128 stands for zero in the data rows.
The rows trace a few hidden curves; rows on the same curve form a group. There are 3 groups. The first row asked about is in group 0, and each new group gets the next number.
The table, row by row:
[121 119 145 184 126 157 160 150 164 111 159  77 154 167 105  34 205 140 157 225 201  96 130  91 144 161  82 177 165  95 154  97  94 115 156]
[163 173 178 191 110 149 160 212 212  95 164  55 215 183  88   0 161 133 186 255 255  29 168  59 156 157  38 174 150 145 141  82  64 102  96]
[ 73  44  35 106 147 122  97  33  34 204  48 210  42  87 177 255 131 143  65   0   0 255 106 189 104 101 234 105 105  71 110 152 207 150 151]
[101 123 121  88 128 108 116  87  83 149 133 167  92  97 158 212  58 107  71  72  12 157 108 176 131 105 198  98 110 151 126 190 151 133 117]
[ 64 113 131  73 145 183 152  93  82 124  95 117  10 111 197 242  86  87  67   0   0 204  75  92 169 162 175 119 117 148  90 244 114 126 106]
[143 135 144 115 135 124 153 153 111 113 119 108 109 121 127 158 113 135 140  80 107 140 112 125 121 157 150 103 123 113 113 135 127 139 140]
[ 87  77  29 103 153 126 108  54  51 203  58 192  41  78 164 255  72 143  77   0   0 243 127 161 117 106 212  96  89 102 111 181 208 157 136]
[ 72  60  33 100 143 115 110  37  27 197  59 210  33  85 172 255 124 150  59   0   0 255 104 180 101 116 219 100 101  86 129 167 205 150 150]
[202 187 189 163 111 103 124 216 201  85 173  88 231 160  82   0 166 129 210 255 255  25 145 119 116 128  46 144 144 140 138  26  74 101 131]
[104 140 112  84 125 115 107  95  85 157  86 181  86  82 160 242  28 104  79   2  31 180 139 148 126  95 192  94  90 169  85 182 159 165 101]
[196 186 214 144 112  95 120 214 209  66 208  80 235 151  76   0 153 125 195 255 255   0 139 124 116 134  44 138 150 153 147  38  64  87 124]
[181 165 166 149 103 108  98 170 198 111 179 134 238 148  51   0 140 145 183 255 255   0 174 138 105  89  55 131 149 175 146  66 115 132 125]
[168 116 100 172 122 111  92 124 163 146 139 138 210 147  68  42 171 171 176 241 248  81 183 149  98  99  85 143 142 108 172  27 155 125 151]
[198 149 124 185 133  92 140 183 174 120 139 109 206 162  70  21 215 152 196 222 255  93 153 143 118 140  80 133 148  82 152  21 110  94 141]
[142  98  98 151 125 118  98 102 134 152 153 154 181 135  77  79 175 156 142 227 184  90 138 178 102  96 120 138 133  96 168  61 163 132 175]
[ 80 129 162  94 128 169 159 127 112 120 116  86  63 122 177 183  90  90 103  56  38 150 123  55 170 157 124 133 132 161  89 222  92 139 107]
[ 96 121 120  77 121 123 116  87  73 131 123 165  91  77 160 232  29 112  91  47  11 178 107 153 107 102 188 111  99 160 116 184 155 156 123]
[118 138 134  75 139 114 135 135  87 123 102 135  57 101 182 244  80  97  92   0  25 193  97 134 146 150 192  88 111 125  91 173 105 118 110]
[ 84 111 112  68 132 130  91  67  70 134 123 193  74  79 165 239  55 106  71  41   0 171  88 177 111 100 206  97 102 156 105 206 169 139 133]
[ 82  97  91  86 151 117 104  47  68 154 113 181  52  75 170 255  62 111  65  17   0 200 105 175 124  97 209  96  93 137 105 200 171 149 135]
[185 143 114 163 112 102  96 141 168 133 150 141 228 144  68  13 168 161 176 255 255  47 161 155  85  83  76 127 141 141 165  36 149 126 145]
[200 145 158 167 120 111 130 178 192  93 180  92 209 167  66   0 202 147 204 255 255  45 137 138 117 144  69 130 152 102 153  22  91  91 146]
[117 131 117  75 143 128 135 116  64 135  87 153  37  96 195 255  81 107  96   0   9 215  85 146 143 148 198 103 107 115 100 181 129 130 126]
[154 203 255 157  89 143 149 223 227  44 221  51 231 184 109   0 128  91 177 255 255   0 152  61 154 151  29 173 170 202 153 114  28 107  79]
[182 159 172 144  96 106  88 167 190 103 194 120 252 141  57   0 131 136 186 255 255   1 172 134 102  90  49 148 147 178 156  50 121 118 137]
[147 127 107 151 127 111 103 108 133 140 138 173 164 133  97 101 142 148 137 181 161 111 127 191 106  90 134 127 121 122 153 106 149 127 132]
[116 138 120  80 140 121 141 129  67 132  89 146  41 101 178 255  73 100  95   0  15 202  85 138 141 150 190  82 116 125  93 170 119 133 120]
[104 124 118  95 116 109  99 103  81 141 122 167 113  89 152 199  67 116 101  75  57 156 129 167 112  88 170 114 115 149 110 168 159 144 133]
[154 118 106 153 131 116  96 108 151 136 136 160 178 132  81  84 149 153 135 193 182 105 142 183  94  92 121 141 120 106 151  81 168 140 152]
[145 124 146 185 115 151 155 176 189  92 143  64 185 169  93   0 200 137 164 240 241  74 150  72 135 166  60 178 158 104 147  87  96 110 133]
[187 181 198 146  92 109 103 173 207  97 218 111 255 141  62   0 107 114 178 255 255   0 180 135 114  88  53 137 145 194 144  64 100 125 117]
[207 220 219 138 100  94 138 241 217  68 211  69 244 161  79   0 117 106 201 255 255   0 162 113 134 132  39 130 151 174 140  52  56  86 103]
[ 81 141 159  97 130 170 170 126 114 115 126  86  65 128 168 162  96  91 105  71  42 140 110  58 176 161 131 125 128 171 103 217  88 135 101]
[146 149 181 174  97 152 148 192 214  83 177  54 212 165  91   0 189 127 166 255 255  32 151  74 141 158  39 169 169 127 149  89  76 101 120]
[141 134 101 121 129 113 112 115 130 141 115 161 147 124 107 140 101 134 118 114 136 131 145 173 108  93 141 112 108 140 123 134 161 146 124]
[182 170 158 165 115 100  98 150 200 114 194 135 243 159  58   0 157 150 179 255 255   0 171 154 112  79  64 124 138 181 170  56 108 121 109]
[140 147 165 175 111 141 164 184 201  81 182  66 203 177  94   0 197 126 166 255 250  52 146  76 147 163  45 180 162 122 167  88  78 104 128]
[170 113 104 174 127 106  93 122 172 146 158 147 211 155  58  22 179 172 173 255 255  66 158 164 100  95  86 143 134 114 175  46 149 119 147]
[110 121 163 170 127 151 159 133 164 117 160  83 123 163 129  69 186 133 133 183 158  96 119  76 159 157 104 146 159 123 155 136  87 112 109]
[103 123 109  79 134 125 107  82  82 153  97 181  71  79 159 245  41 118  76   1  10 183 125 167 125 101 188  98  85 165  98 199 171 160 102]
[ 96  58  51 106 168 109 135  76  48 177  47 172  11 125 182 255 153 142  88   0   0 255  71 170 129 152 220 102 113  38 119 152 164 111 161]
[135 128 109 128 115 123 101 119 125 141 124 156 153 114 101 128 116 136 124 144 142 115 140 175 100  93 139 121 122 128 130 109 168 154 148]
[ 46  57  54 121 177 163 153  62  47 169  48 139   0 119 206 255 144 128  79   0   0 255  90  94 172 168 198 129 109  74 113 188 156 134 130]
[ 92 109  98  76 144 113 110  67  81 158 101 177  68  75 181 255  43 115  63   5   0 189 110 170 119  97 197 103  95 143 100 191 174 150 124]
[174 134 110 172 117 105 107 138 174 144 152 138 218 152  57  20 171 173 181 246 255  62 172 153 100  97  78 143 139 122 159  27 154 131 150]
[140 135 140 199 119 145 155 161 180 108 150  85 171 170  96  12 197 143 163 224 242  91 145  84 146 157  64 177 156 108 152  94 104 110 130]
[ 49  73  88  92 152 171 150  73  50 152  66 130   0 115 213 255 135 106  68   0   0 255  78 100 161 153 189 127 127  85 112 211 152 125 134]
[ 87 135 171 113 138 155 161 126 136 102 151  91  84 134 173 150 115  96 104 105  64 139 102  68 166 148 121 142 132 168 120 208  83 123  99]
[ 77  33   4 126 173 125 109  15  36 219  37 226  21 101 162 255 132 170  74   0   0 255 119 179 112 111 228 105  82  57 131 150 221 150 145]
[125 136 150 110 151 103 145 136  95 127 148 113  84 108 155 189 110 108 124  54  75 147 107 132 137 146 154 102 115 133 110 150 102 125 121]
[116 130 115 102 114 116 100  98  98 141 126 171 119  99 141 177  73 125 102  94  67 147 118 170 103 100 173 111 102 164 125 167 153 147 119]
[135 121 154 172 102 146 130 178 181 100 136  66 194 163  99  11 214 140 151 241 242  88 137  92 114 156  59 187 166 102 143  91 100 104 151]
[142 143 161 185 106 147 152 177 201  89 171  70 198 174  96   0 194 133 169 255 249  61 141  79 145 161  62 171 163 114 158  79  86  96 125]
[ 90 102  62  82 138 124 105  66  58 171  60 186  46  71 162 255  49 120  75   0   0 226 133 148 109 101 199  94  89 127  79 179 194 169 135]
[208 144 147 177 125 100 131 191 192 103 142 109 219 170  68   0 204 157 201 241 255  74 149 148 114 148  81 149 148  83 154  15  98  91 142]
[198 197 168 155  97 107 101 181 209 105 184 113 255 137  54   0 100 134 190 255 255   0 193 123 115  89  45 127 136 213 132  51 100 127  95]
[ 43  49  48 110 183 158 169  62  28 176  43 152   0 131 197 255 158 136  82   0   0 255  87  99 156 164 191 129 109  49 119 185 165 131 154]
[168 138 129 156 124 105 142 162 147 106 158 111 172 141 102  74 211 135 161 199 202 112  98 163 123 142 124 138 165  77 162  54 113  97 157]
[ 89 141 166 112 120 164 160 134 130 112 125  78  86 122 157 142 105 113 123 102  90 138 121  48 159 159 107 135 136 162 115 185  95 147 104]
[114 136 117  92 123 117 100  97  77 146 114 176 102  92 157 218  51 112 101  54  44 170 145 160 110  89 173 106 104 161  94 163 160 160 127]
[179 180 170 153  93 114  95 168 203 100 205 116 255 141  60   0 118 127 190 255 255   0 174 124 105  89  55 136 144 196 156  55 105 131 120]
[112  96  75  96 169 108 132  95  56 166  68 161  27 105 192 255 123 127  79   0   4 249  87 159 134 146 209  92 100  74  99 158 145 117 129]
[125 119 146 163 134 158 161 149 161 109 145  79 149 165 109  43 185 140 146 198 194  92 139  72 139 158  86 167 155  99 147 113 104 119 145]
[158  98  98 160 134 116  96 103 153 142 149 151 187 137  66  63 185 174 155 217 209  83 154 170  89  98 106 135 131 105 164  58 162 123 161]
[ 97 121  80  81 133 123 106  76  62 157  77 193  61  69 176 255  33 116  72   0   0 203 108 162 115 107 211  91  89 158  99 187 176 158 115]
[ 88  48   9 109 156 122 106  30  35 210  36 223  31  97 160 255 115 162  67   0   0 255 110 184 102 104 222 102  93  63 125 162 215 158 146]
[157 110  97 160 122 118  95 111 153 148 135 152 195 136  57  51 179 181 160 233 236  77 156 165  93  98  84 134 129 111 155  40 173 141 162]
[128 148 142  74 124 114 121 144  88 111  93 127  72  98 180 237  69 105 100   9  40 186  90 127 124 138 172 101 114 137  88 177 122 134 118]
[158 199 228 161  97 147 142 226 224  54 172  56 219 167  92   0 127 109 193 255 255   0 171  44 136 152  20 166 159 184 123  98  67 121 107]
[ 96  53  30 109 176 120 141  74  53 189  13 171   0 119 179 255 152 154  85   0   0 255  87 158 121 170 223  96 107  12 108 126 199 122 155]
[ 75  77  65  84 136 121  98  47  48 181  84 202  50  77 165 255  78 135  62   0   0 220  94 181 114 101 226  98  86 119 118 188 186 151 137]
[ 81 143 156  83 125 174 173 134 100 123 108  87  45 122 170 192  71  80  99  22  24 168 126  53 172 167 126 129 121 167  93 222  96 144 101]
[150 171 194 159  95 148 155 211 204  79 179  59 210 171 101   0 155 126 181 255 255  23 158  56 140 160  30 170 168 140 144  97  74 111 127]
[ 58 121 143  87 154 178 165 100  91 131 132  98  19 116 188 227  79  82  74  12   0 178 100  71 191 156 152 128 118 159  97 245  94 130  90]
[ 86  79  50  98 150 111 109  55  50 192  60 192  47  81 172 255  79 131  59   0   0 243 127 167 120  94 208  91 102  99 106 175 200 146 134]
[ 58 115 129  61 138 176 149 106  76 116  79 139  13 106 202 244  83  96  67   0   0 215  71  97 156 158 172 120 122 141 102 251 118 141 109]
[144 123 102 163 136 119  96 112 145 153 136 157 175 129  89  90 155 157 129 177 185 111 148 181 104  90 121 130 116 110 146  83 156 138 146]
[166 133 147 150 131 104 123 155 136 120 147 131 156 137 131 102 184 124 137 156 176 123  88 173 117 130 146 117 146  85 148 106 106  93 129]
[193 127 142 169 135  95 144 169 192 108 158 106 206 173  72  10 212 157 184 227 255  75 145 147 115 141  80 147 156  65 159  27 107 102 160]
[ 58 104 121  61 147 173 140  82  65 129  84 132  15 107 215 250 112  93  56   0   0 216  82  95 168 151 180 126 122 124  96 230 133 128 119]
[154 135 138 133 143 103 138 148 119 119 133 110 133 127 130 144 156 124 142 113 148 124 125 139 112 140 130 122 131  93 112 108 127 129 154]
[179 142 125 169 110 106  95 148 176 140 155 132 237 151  49  15 164 162 192 255 255  37 187 143 100  95  62 132 148 145 156  31 138 126 147]
[ 55  84 102  74 158 179 165  86  62 138  52 120   1 117 207 255 106 102  72   0   0 246  93  88 173 169 183 132 109  98  96 219 144 136 141]
[175 124 121 163 109 109 101 120 164 114 168 141 228 149  56   7 176 174 180 255 255  47 157 160  93  94  82 145 135 135 174  39 138 121 156]
[124 119 106 107 123 116 115 103 102 146 136 150 136 115 116 157  91 135 115 113 100 131 120 170 107 101 155 121 118 137 132 145 160 143 143]
[173 130  86 176 128 120 104 132 165 149 133 150 207 140  53  54 160 176 175 218 255  79 173 148  97  95  92 129 140 121 167  38 168 129 148]
[158 111  96 165 132 112 101 104 151 149 146 153 196 145  70  63 172 167 153 221 209  91 145 174  95  88 113 137 125  97 164  68 174 124 161]
[203 170 173 166 135 103 126 198 201  86 177  93 222 165  71   0 178 143 205 255 255  39 153 131 111 129  61 138 141 120 145  24  84  88 140]
[ 64 136 145  67 131 172 159 121  74 122  89 108  29 109 192 235  69  88  84   0   0 193 102  69 173 163 146 123 118 162  90 236 101 146 104]
[134 132 120 122 125 109 110 104 114 150 129 164 131 117 127 156  88 132 106  98 108 136 141 178 127 100 154 112 101 156 122 147 153 151 104]
[100 128 169 129 128 159 157 133 141 123 126  83  88 140 152 127 115 117 118 106  98 117 126  50 156 166 109 129 136 160 108 177 102 141 107]
[ 66 138 142 100 134 179 176 130  92 136 107  87  38 118 185 221  72  74  91   6   0 176 126  54 194 166 140 114 115 176  89 234  85 136  74]
[153 123 106 158 127 118 110 120 156 140 135 161 180 141  68  79 153 151 142 184 188  96 152 174 106  95 121 127 132 117 156  73 168 141 135]
[104 119 157 151 133 154 164 142 148 121 139  73 119 156 130  89 170 134 130 164 141 100 135  63 158 167 104 152 153 123 143 138 100 119 123]
[102 139 161 139 128 152 164 137 145 113 138  84 101 151 146 101 138 123 123 137 128 111 122  63 157 159 105 143 136 146 135 161  99 134 109]
[ 62  91  69  95 161 165 157  94  60 168  23 133   0 104 202 255 110 114  77   0   0 255 118  80 175 165 169 118 112  95  85 199 163 143 118]
[131 129 139 178 131 158 163 159 169 110 132  83 158 164  99  37 189 142 156 196 203  97 131  75 149 173  82 161 155 115 151 107  91 124 122]
[ 88  96  81  97 145 117 102  61  59 174  89 191  56  81 166 255  70 116  66   0   0 218 121 170 114  93 208 102 105 130  95 187 184 144 125]
[138 142 150 103 136 102 141 137  96 133 133 122  93 119 176 182 105 108 108  51  76 164 100 143 143 139 161 105 113 131 116 167  96 115 107]
[109 143 160 129 136 153 160 141 140 111 121  74 101 144 150 116 128 121 131 116 118 123 139  49 151 159 106 152 130 147 119 166  97 140 107]
[ 97  86  67  94 164 117 147  85  42 161  56 169   7 112 181 255 128 129  85   0   0 255  77 152 127 144 213  99 109  50 104 145 159 129 149]
[114 131 100  81 136 112 132 115  62 147  89 158  34  96 186 255  92 110  87   0   8 220  79 157 152 146 200  83 105 108 107 175 131 120 108]
[140 188 255 147  76 155 151 227 225  51 229  53 220 175 103   0 133 103 176 255 238   0 145  57 152 156  39 159 181 185 150 115  37 106 109]
[ 63 122 136  70 140 176 153 101  69 128 100 115  14 110 203 240  80  79  83   7   0 202  95  78 182 165 156 136 115 153  87 231  97 136 106]
[174 138 137 148  88 109  84 147 178 111 162 128 233 139  54  17 150 155 178 255 255  34 168 140  77  90  68 139 142 151 157  37 145 131 161]
[177 135 121 174 120 104 131 169 149 126 140 111 168 142  98  60 202 143 165 187 235 106 122 157 119 143 108 127 143  81 145  45 120 101 145]
[145 128 161 188 116 146 155 172 188  96 157  71 195 176  98   0 220 135 165 252 255  76 154  86 140 147  62 182 156  96 149  89  91 107 126]
[186 133 125 168 120 113 131 160 157 112 141 110 187 142  81  52 205 148 183 206 242 106 120 147 104 146 103 145 153  62 144  33 127 104 167]
[131 142 156  78 132 119 134 133 100 106 122 127  73  99 173 206  85 104 102  35  33 175  79 149 136 148 180  98 111 134 108 184 115 130 114]
[ 82 102 123  80 137 115  95  63  76 129 136 184  87  83 164 225  66 110  74  66   0 169  98 175 111  91 195 117  99 155 120 198 153 137 133]
[134 129 114 108 122 116 101 103 113 143 120 166 128 109 141 175  65 135 102  88  95 135 129 169 112 100 168 111 115 158 116 157 148 149 105]
[177 137 124 154 138 104 137 159 147 121 120 123 158 135 125  83 174 138 152 145 206 121 124 151 121 139 124 129 130  79 128  88 116 116 135]
[176 193 203 140  93 105  88 186 208  81 231 108 255 129  75   0 104 107 177 255 255   0 165 133 108  79  41 144 152 220 140  74  85 111 120]
[132 119 112 104 105 120 106 116 114 139 121 157 140 111 118 158  90 125 115 114 112 139 143 166  93  91 142 122 121 126 127 132 177 150 151]
[142 127 147 120 137 101 137 144 107 117 147 120 112 126 156 155 141 120 131  97 106 136  98 149 130 140 155 106 132 116 129 140 103 107 124]
[188 160 131 172 109 107  99 146 181 121 168 138 239 146  55   5 146 161 197 255 255  28 179 135  96  85  54 135 135 166 156  34 132 133 133]
[137 124 102 143 115 119  95 101 128 139 139 173 164 112  96 117 134 152 123 168 152 115 120 182  97  89 138 126 122 134 142 107 157 143 141]
[ 75 147 156  85 138 170 158 115 106 102 104 102  48 117 197 207  75  78  93  32  14 170 110  65 169 148 138 135 111 182  81 246  82 146  89]
[191 134 126 176 122 103 137 167 170 107 132 105 184 161  80  40 212 152 185 198 255  97 131 140 107 147 105 142 153  70 138  18 111  99 154]
[152 189 205 159  87 146 162 225 213  72 180  57 211 171  93   0 139 116 182 255 255   6 162  51 154 157  22 157 170 166 144  93  67 117 102]
[ 85 150 165  95 129 165 157 125 119 110 122  82  58 124 197 193  79  80  87  34  31 164 119  72 174 155 137 131 124 179  88 229  84 127  76]
[116 127 116  88 125 122 107 101 103 144 109 155  96  83 143 204  45 117  88  49  52 152 133 154 115 103 162  99  97 163  94 179 170 154 114]
[124 118 139 162 130 143 150 145 167 113 131  88 140 154 125  53 173 144 142 188 177 109 129  74 144 162  89 153 149 125 140 132 108 126 122]
Rows drawn again from the table, each followed by its group:
[168 116 100 172 122 111  92 124 163 146 139 138 210 147  68  42 171 171 176 241 248  81 183 149  98  99  85 143 142 108 172  27 155 125 151] 0
[114 136 117  92 123 117 100  97  77 146 114 176 102  92 157 218  51 112 101  54  44 170 145 160 110  89 173 106 104 161  94 163 160 160 127] 0
[158 199 228 161  97 147 142 226 224  54 172  56 219 167  92   0 127 109 193 255 255   0 171  44 136 152  20 166 159 184 123  98  67 121 107] 1
[121 119 145 184 126 157 160 150 164 111 159  77 154 167 105  34 205 140 157 225 201  96 130  91 144 161  82 177 165  95 154  97  94 115 156] 1
[ 87  77  29 103 153 126 108  54  51 203  58 192  41  78 164 255  72 143  77   0   0 243 127 161 117 106 212  96  89 102 111 181 208 157 136] 0
[175 124 121 163 109 109 101 120 164 114 168 141 228 149  56   7 176 174 180 255 255  47 157 160  93  94  82 145 135 135 174  39 138 121 156] 0
[ 58 121 143  87 154 178 165 100  91 131 132  98  19 116 188 227  79  82  74  12   0 178 100  71 191 156 152 128 118 159  97 245  94 130  90] 1
[128 148 142  74 124 114 121 144  88 111  93 127  72  98 180 237  69 105 100   9  40 186  90 127 124 138 172 101 114 137  88 177 122 134 118] 2
[ 80 129 162  94 128 169 159 127 112 120 116  86  63 122 177 183  90  90 103  56  38 150 123  55 170 157 124 133 132 161  89 222  92 139 107] 1
[ 97 121  80  81 133 123 106  76  62 157  77 193  61  69 176 255  33 116  72   0   0 203 108 162 115 107 211  91  89 158  99 187 176 158 115] 0
[153 123 106 158 127 118 110 120 156 140 135 161 180 141  68  79 153 151 142 184 188  96 152 174 106  95 121 127 132 117 156  73 168 141 135] 0
[ 66 138 142 100 134 179 176 130  92 136 107  87  38 118 185 221  72  74  91   6   0 176 126  54 194 166 140 114 115 176  89 234  85 136  74] 1
[146 149 181 174  97 152 148 192 214  83 177  54 212 165  91   0 189 127 166 255 255  32 151  74 141 158  39 169 169 127 149  89  76 101 120] 1
[ 64 136 145  67 131 172 159 121  74 122  89 108  29 109 192 235  69  88  84   0   0 193 102  69 173 163 146 123 118 162  90 236 101 146 104] 1
[101 123 121  88 128 108 116  87  83 149 133 167  92  97 158 212  58 107  71  72  12 157 108 176 131 105 198  98 110 151 126 190 151 133 117] 0
[147 127 107 151 127 111 103 108 133 140 138 173 164 133  97 101 142 148 137 181 161 111 127 191 106  90 134 127 121 122 153 106 149 127 132] 0
[140 188 255 147  76 155 151 227 225  51 229  53 220 175 103   0 133 103 176 255 238   0 145  57 152 156  39 159 181 185 150 115  37 106 109] 1
[116 130 115 102 114 116 100  98  98 141 126 171 119  99 141 177  73 125 102  94  67 147 118 170 103 100 173 111 102 164 125 167 153 147 119] 0
[ 96 121 120  77 121 123 116  87  73 131 123 165  91  77 160 232  29 112  91  47  11 178 107 153 107 102 188 111  99 160 116 184 155 156 123] 0
[158  98  98 160 134 116  96 103 153 142 149 151 187 137  66  63 185 174 155 217 209  83 154 170  89  98 106 135 131 105 164  58 162 123 161] 0
[ 89 141 166 112 120 164 160 134 130 112 125  78  86 122 157 142 105 113 123 102  90 138 121  48 159 159 107 135 136 162 115 185  95 147 104] 1
[142  98  98 151 125 118  98 102 134 152 153 154 181 135  77  79 175 156 142 227 184  90 138 178 102  96 120 138 133  96 168  61 163 132 175] 0
[198 149 124 185 133  92 140 183 174 120 139 109 206 162  70  21 215 152 196 222 255  93 153 143 118 140  80 133 148  82 152  21 110  94 141] 2
[182 159 172 144  96 106  88 167 190 103 194 120 252 141  57   0 131 136 186 255 255   1 172 134 102  90  49 148 147 178 156  50 121 118 137] 0
[135 121 154 172 102 146 130 178 181 100 136  66 194 163  99  11 214 140 151 241 242  88 137  92 114 156  59 187 166 102 143  91 100 104 151] 1
[188 160 131 172 109 107  99 146 181 121 168 138 239 146  55   5 146 161 197 255 255  28 179 135  96  85  54 135 135 166 156  34 132 133 133] 0
[ 81 141 159  97 130 170 170 126 114 115 126  86  65 128 168 162  96  91 105  71  42 140 110  58 176 161 131 125 128 171 103 217  88 135 101] 1
[103 123 109  79 134 125 107  82  82 153  97 181  71  79 159 245  41 118  76   1  10 183 125 167 125 101 188  98  85 165  98 199 171 160 102] 0
[174 134 110 172 117 105 107 138 174 144 152 138 218 152  57  20 171 173 181 246 255  62 172 153 100  97  78 143 139 122 159  27 154 131 150] 0
[ 96  58  51 106 168 109 135  76  48 177  47 172  11 125 182 255 153 142  88   0   0 255  71 170 129 152 220 102 113  38 119 152 164 111 161] 2
[ 43  49  48 110 183 158 169  62  28 176  43 152   0 131 197 255 158 136  82   0   0 255  87  99 156 164 191 129 109  49 119 185 165 131 154] 1
[142 143 161 185 106 147 152 177 201  89 171  70 198 174  96   0 194 133 169 255 249  61 141  79 145 161  62 171 163 114 158  79  86  96 125] 1
[ 85 150 165  95 129 165 157 125 119 110 122  82  58 124 197 193  79  80  87  34  31 164 119  72 174 155 137 131 124 179  88 229  84 127  76] 1
[100 128 169 129 128 159 157 133 141 123 126  83  88 140 152 127 115 117 118 106  98 117 126  50 156 166 109 129 136 160 108 177 102 141 107] 1
[125 119 146 163 134 158 161 149 161 109 145  79 149 165 109  43 185 140 146 198 194  92 139  72 139 158  86 167 155  99 147 113 104 119 145] 1
[173 130  86 176 128 120 104 132 165 149 133 150 207 140  53  54 160 176 175 218 255  79 173 148  97  95  92 129 140 121 167  38 168 129 148] 0
[193 127 142 169 135  95 144 169 192 108 158 106 206 173  72  10 212 157 184 227 255  75 145 147 115 141  80 147 156  65 159  27 107 102 160] 2
[135 128 109 128 115 123 101 119 125 141 124 156 153 114 101 128 116 136 124 144 142 115 140 175 100  93 139 121 122 128 130 109 168 154 148] 0
[ 82 102 123  80 137 115  95  63  76 129 136 184  87  83 164 225  66 110  74  66   0 169  98 175 111  91 195 117  99 155 120 198 153 137 133] 0
[207 220 219 138 100  94 138 241 217  68 211  69 244 161  79   0 117 106 201 255 255   0 162 113 134 132  39 130 151 174 140  52  56  86 103] 2
[185 143 114 163 112 102  96 141 168 133 150 141 228 144  68  13 168 161 176 255 255  47 161 155  85  83  76 127 141 141 165  36 149 126 145] 0
[ 84 111 112  68 132 130  91  67  70 134 123 193  74  79 165 239  55 106  71  41   0 171  88 177 111 100 206  97 102 156 105 206 169 139 133] 0
[166 133 147 150 131 104 123 155 136 120 147 131 156 137 131 102 184 124 137 156 176 123  88 173 117 130 146 117 146  85 148 106 106  93 129] 2
[ 90 102  62  82 138 124 105  66  58 171  60 186  46  71 162 255  49 120  75   0   0 226 133 148 109 101 199  94  89 127  79 179 194 169 135] 0
[144 123 102 163 136 119  96 112 145 153 136 157 175 129  89  90 155 157 129 177 185 111 148 181 104  90 121 130 116 110 146  83 156 138 146] 0
[ 55  84 102  74 158 179 165  86  62 138  52 120   1 117 207 255 106 102  72   0   0 246  93  88 173 169 183 132 109  98  96 219 144 136 141] 1
[ 97  86  67  94 164 117 147  85  42 161  56 169   7 112 181 255 128 129  85   0   0 255  77 152 127 144 213  99 109  50 104 145 159 129 149] 2
[118 138 134  75 139 114 135 135  87 123 102 135  57 101 182 244  80  97  92   0  25 193  97 134 146 150 192  88 111 125  91 173 105 118 110] 2
[ 58 104 121  61 147 173 140  82  65 129  84 132  15 107 215 250 112  93  56   0   0 216  82  95 168 151 180 126 122 124  96 230 133 128 119] 1
[104 140 112  84 125 115 107  95  85 157  86 181  86  82 160 242  28 104  79   2  31 180 139 148 126  95 192  94  90 169  85 182 159 165 101] 0
[154 203 255 157  89 143 149 223 227  44 221  51 231 184 109   0 128  91 177 255 255   0 152  61 154 151  29 173 170 202 153 114  28 107  79] 1
[145 124 146 185 115 151 155 176 189  92 143  64 185 169  93   0 200 137 164 240 241  74 150  72 135 166  60 178 158 104 147  87  96 110 133] 1
[ 58 115 129  61 138 176 149 106  76 116  79 139  13 106 202 244  83  96  67   0   0 215  71  97 156 158 172 120 122 141 102 251 118 141 109] 1
[117 131 117  75 143 128 135 116  64 135  87 153  37  96 195 255  81 107  96   0   9 215  85 146 143 148 198 103 107 115 100 181 129 130 126] 2
[174 138 137 148  88 109  84 147 178 111 162 128 233 139  54  17 150 155 178 255 255  34 168 140  77  90  68 139 142 151 157  37 145 131 161] 0
[104 124 118  95 116 109  99 103  81 141 122 167 113  89 152 199  67 116 101  75  57 156 129 167 112  88 170 114 115 149 110 168 159 144 133] 0
[186 133 125 168 120 113 131 160 157 112 141 110 187 142  81  52 205 148 183 206 242 106 120 147 104 146 103 145 153  62 144  33 127 104 167] 2
[181 165 166 149 103 108  98 170 198 111 179 134 238 148  51   0 140 145 183 255 255   0 174 138 105  89  55 131 149 175 146  66 115 132 125] 0
[168 138 129 156 124 105 142 162 147 106 158 111 172 141 102  74 211 135 161 199 202 112  98 163 123 142 124 138 165  77 162  54 113  97 157] 2
[ 81 143 156  83 125 174 173 134 100 123 108  87  45 122 170 192  71  80  99  22  24 168 126  53 172 167 126 129 121 167  93 222  96 144 101] 1
[ 46  57  54 121 177 163 153  62  47 169  48 139   0 119 206 255 144 128  79   0   0 255  90  94 172 168 198 129 109  74 113 188 156 134 130] 1
[ 77  33   4 126 173 125 109  15  36 219  37 226  21 101 162 255 132 170  74   0   0 255 119 179 112 111 228 105  82  57 131 150 221 150 145] 0
[137 124 102 143 115 119  95 101 128 139 139 173 164 112  96 117 134 152 123 168 152 115 120 182  97  89 138 126 122 134 142 107 157 143 141] 0
[141 134 101 121 129 113 112 115 130 141 115 161 147 124 107 140 101 134 118 114 136 131 145 173 108  93 141 112 108 140 123 134 161 146 124] 0
[ 64 113 131  73 145 183 152  93  82 124  95 117  10 111 197 242  86  87  67   0   0 204  75  92 169 162 175 119 117 148  90 244 114 126 106] 1
[134 129 114 108 122 116 101 103 113 143 120 166 128 109 141 175  65 135 102  88  95 135 129 169 112 100 168 111 115 158 116 157 148 149 105] 0
[140 135 140 199 119 145 155 161 180 108 150  85 171 170  96  12 197 143 163 224 242  91 145  84 146 157  64 177 156 108 152  94 104 110 130] 1
